D: a few groups of rows, each row roughly a mix of its group's hidden directions:
D (77 x 10):
[[ 39   0  11  17 -12   9 -31   6   9  41]
 [-18 -26 -14  -1 -13 -25  22  42 -27  -7]
 [ 22  28  -2  13 -33   4 -32  -8 -33  15]
 [-27 -20 -33 -27 -28  22   0   3  18 -22]
 [-18 -28 -14  37  -8  11  32  21 -14 -20]
 [  2  23  15 -34  20 -36 -17   0   1  33]
 [  2  13   5 -37  16   5 -19 -36  38   2]
 [-22 -12   7 -44 -12 -21   7 -15  22 -31]
 [ 45  -9   7  40 -10  19  -6 -15  -3  23]
 [ 22  26   0  40   0  38 -19 -14   1  15]
 [ 23 -11  20  31  30   5  12  25   9  34]
 [-14   6   9  34   9 -10  28  24 -44  -7]
 [-32 -18 -14 -20  47   6  19  10  18   5]
 [ 11 -18  -5  47 -21  24  26  -8 -11 -20]
 [ -5   1 -17  29 -38  25   7 -21 -17 -32]
 [ 12 -22  13 -18 -25 -28 -21  37   6  23]
 [ 22  23   3 -23  -7 -46 -17   8  10 -27]
 [ 15 -10  12  57   8   4  26   3 -21  -4]
 [ -2   7 -25   4   2 -16  14   3  13 -60]
 [ 32   9  20  39 -22 -10  20 -16 -25   7]
 [ 41  18  21  16  15  12 -18 -36  10  12]
 [ 26  -5  47 -14 -21 -25 -11  -1  10  24]
 [ 30  17  24   1 -16  -9 -30   3 -17  41]
 [ -7  -1  20 -45   6 -34 -19  17  16  18]
 [  0  -7   8 -52   5 -17 -17 -17  36   4]
 [ -6 -18 -26 -29  -9  13   6 -33  29 -30]
 [ 10  -9   0 -39 -19  -2 -34  -4  41   7]
 [ 36  28  28  10 -15 -24   0 -19 -20  21]
 [  3  28 -41  27  10  19 -15   8 -31   0]
 [ 27  12  14  27 -12  14 -20   3 -25  43]
 [ -3   6 -19 -29 -22  15 -39   6  38   4]
 [-12 -26 -23   8  27  40  -3  -9  32 -13]
 [-19   8  12   2  40 -21  37  -7 -29  -5]
 [ -7 -13   0   3  52   8  12  23  11  34]
 [ -1  -1 -13  42 -27  38   6 -15 -23  -5]
 [ -1 -13 -22  -8  -5  45 -15 -20  31 -23]
 [-13  -8  -5 -27  48 -21  11  21  26  -1]
 [ 30   1  17  40   1   0  -4  16 -23  36]
 [-16   8 -11 -10 -12  -9 -25  55  -5  23]
 [ 14  13  18 -25  12   6 -22 -41  36   4]
 [ -1   9 -15 -34 -11   9 -40   5  37  15]
 [  7  -1   8  47 -23   5   4  32 -32  -1]
 [  8  21 -31  13  48  -5  -6  30  -5   6]
 [ 40   7  26  22  15 -15  -8  24   3  33]
 [-13 -13  -4 -55  14 -21   2 -17  26  -5]
 [ -8   8 -20 -25 -16  25 -24 -20  39 -21]
 [ -9 -39 -21 -21 -15 -28  15  34  -9   2]
 [-12 -30  25   6   9  28  14  -4   3  46]
 [-10  16   2 -47  19 -26 -21   0  14  27]
 [ 14   9 -10   4  -5 -29  10   7  17 -57]
 [  5  12  -5 -41  14   6 -31 -25  32  16]
 [  2  16 -14  22 -35  28 -18 -18 -36   8]
 [ 11 -19  28 -35  20 -35  10 -24  12   7]
 [-22 -32 -35   1 -24  26  19  -4  15 -19]
 [ 30   2  33  19 -17   5 -14   2 -12  44]
 [ 16  30  29 -11   7 -40  -9   3 -19  27]
 [-12 -23 -26   8 -27  38   8  -2  10 -35]
 [ 13  16  26  14  10 -42  12   7 -27  29]
 [-19 -31 -29  12  -1  38  10   1  19 -27]
 [-14 -13 -21 -19  15  39 -22  -5  34 -21]
 [ 13 -13  -4  40 -37   6  33 -12 -18  -8]
 [ 12 -16   3 -43  -1 -22 -23   6  27  30]
 [-31 -13 -19 -25  30  -7  21   3  23 -30]
 [ -9  -2   9  22 -23 -25  27  31 -39  -8]
 [ 18 -22  51  -3  -6 -11   7   3  19  31]
 [ -7   4 -10 -13 -40  11 -39  29  24  -5]
 [ 31 -11  22  33  14 -13  17  -1 -27  31]
 [ 14   9   9   7  24   7 -18  17 -14  56]
 [-13  17   0 -54   8 -19 -27   6  12  13]
 [-12 -24 -11  -7 -23 -24   3  51 -16   5]
 [ 11  26  23 -19  18 -39 -12  -1  -8  34]
 [-10   4  23  17  27 -16  39 -15 -31 -19]
 [ 37  -3  17   8 -24  19 -29 -25  29   4]
 [-16  -1  -4 -45  27 -32   2   9  24 -15]
 [ 16   6  -6 -24 -12  15 -40 -11  41  17]
 [-23 -28 -27   4   9  38   0   8  21 -29]
 [ -2  14  14  -3 -29 -41  16  20 -36   9]]

one row of each group, then the others: which group is each in?
[-1 -1 18 26 58 -7 -1 20 -5 10] | J
[ 27  17 -15  52   4  17  -4  15 -21   7] | X
[ 36   3  42  23  13 -11  -4 -11  -9  29] | Z

[  9  19   3 -37 -12 -43 -17   0  10 -28] | X
[ 14  22  -7 -14  40 -22 -22  27  -3  28] | X
[-24  13 -45  -5   2   5   2  -7  -8 -45] | X
[ -2 -28 -21  -8 -45  -4 -13  38   6  -7] | Z
[-10  -4 -12 -27 -24  15 -14 -20  35 -36] | Z
[ 20  -7   4  36  22  43  -9 -16  13 -20] | J
